In the data rows, 128 means zero.
Each thing below was measured twice, in two different ways. The second way is not exact.
Here are some of them measured both ways, the first way above the second, with a blank line after each pair.
[170  79 140  93 143 121 124 137]
[102 138  99  95 114 107 112 133]

[157  89 146  83 130 118 157 124]
[102 128 105 106  93 115 116 128]

[165  88 139 102 144  98 157 134]
[126 106 109  89  88 106 119 141]

[ 70 148 144 116 129 104 134 131]
[141 126 156 157  95 125 135 119]

[111 126 126 158  77 134 141 101]
[157 130 122 161 145 160 156 130]

[170  93 157 106 133 125  97 150]
[ 89 151 136  93 150 117 127 141]

[ 99 176 102 157 145 129 122 129]
[150 110 149 139 126 130 123 126]

[148  95 130 116 152 144 172 161]
[146 129  92  94  82  93 144 137]

[ 95 172 125 166 135 142 128 114]
[152 110 147 154 144 145 131 123]

[107 161 107 174 111 120 130 146]
[170 120 140 147 137 139 165 131]

[ 94 164 116 166 120 146 146 130]
[174 120 139 158 127 140 152 125]

[103 173 103 164 133 133 112 134]
[151 127 144 142 145 141 135 128]

[144 126 151 131 163 112  71 110]
[ 81 107 150 120 157 133  88 133]

[139  89 134 101 151 120 126 178]
[128 146 118  90  88  98 142 139]

[135 132 152 121 175 112  79 110]
[ 85 108 160 124 144 130  81 126]

Now 16 new things, measured the second way only, each followed by its number:
[101 142  99 101 104 113 106 123] 0
[104 141 182 162 187 162 142 130] 1
[ 85 103 143 119 128 121  63 120] 2
[138 109 140 148 147 138 114 128] 3
[103 134 107  93 121 104 120 140] 4
[124 118  74  95 101 105 117 130] 5
[149 135 155 140 174 143 159 138] 6
[160 112 111 146 146 142 130 126] 7
[145 114 150 143 142 148 133 124] 8
[151 119 146 153 150 145 141 123] 9
[147 119 135 145 145 140 116 116] 10
[147 113  89 121  80 115  87 107] 11
[110 130 148 163 164 157 109 120] 12
[127 192 126 129 170 134 167 132] 13
[102 116 110 114 111 116 107 130] 14
[153 133 153 152 125 127 161 126] 15
A few of them come next, measured the first way, each followed by the number of its row above:
[171  77 124 113 139 141 156 126] >> 5
[100 176 115 167 132 140 123 126] >> 8
[177  86 142  96 141 117 129 142] >> 4
[100 177 114 164 128 143 127 129] >> 9
Now 16 new things, measured the second way only, each followed by its number:
[140 121 126 168 120 145 128 114] 0
[140 166 134 137 133 135 177 139] 1
[119 119  97 113  67 108 119 126] 2
[131 117 111 120  88 113 135 138] 3
[142 146 155 145 163 139 150 123] 4
[130 113  84 117  68 111 102 124] 5
[127 157 127 100 122 118 161 133] 6
[ 98 128 112 139 111 127  88 109] 7
[134 127  95 151 118 141 118 113] 8
[ 65 154 148  99 176 122 131 130] 9
[156 118 131 150 150 149 136 125] 10
[147 134 127  82 111 100 167 153] 11
[ 76 144 131  92 154 119 121 141] 12
[145 120 155 155 150 151 119 125] 13
[101 141 105 103 107 110 115 129] 14
[159 125 144 151 147 140 151 121] 15
A few of them come next, measured the first way, each followed by the number of its row above:
[118 110 119 115  97 151 165  90] >> 8
[ 91 125 144 135 104 140 156  88] >> 0
[104 153 111 174 123 156 112 115] >> 10
[129  75 137  98 145 133 160 110] >> 5
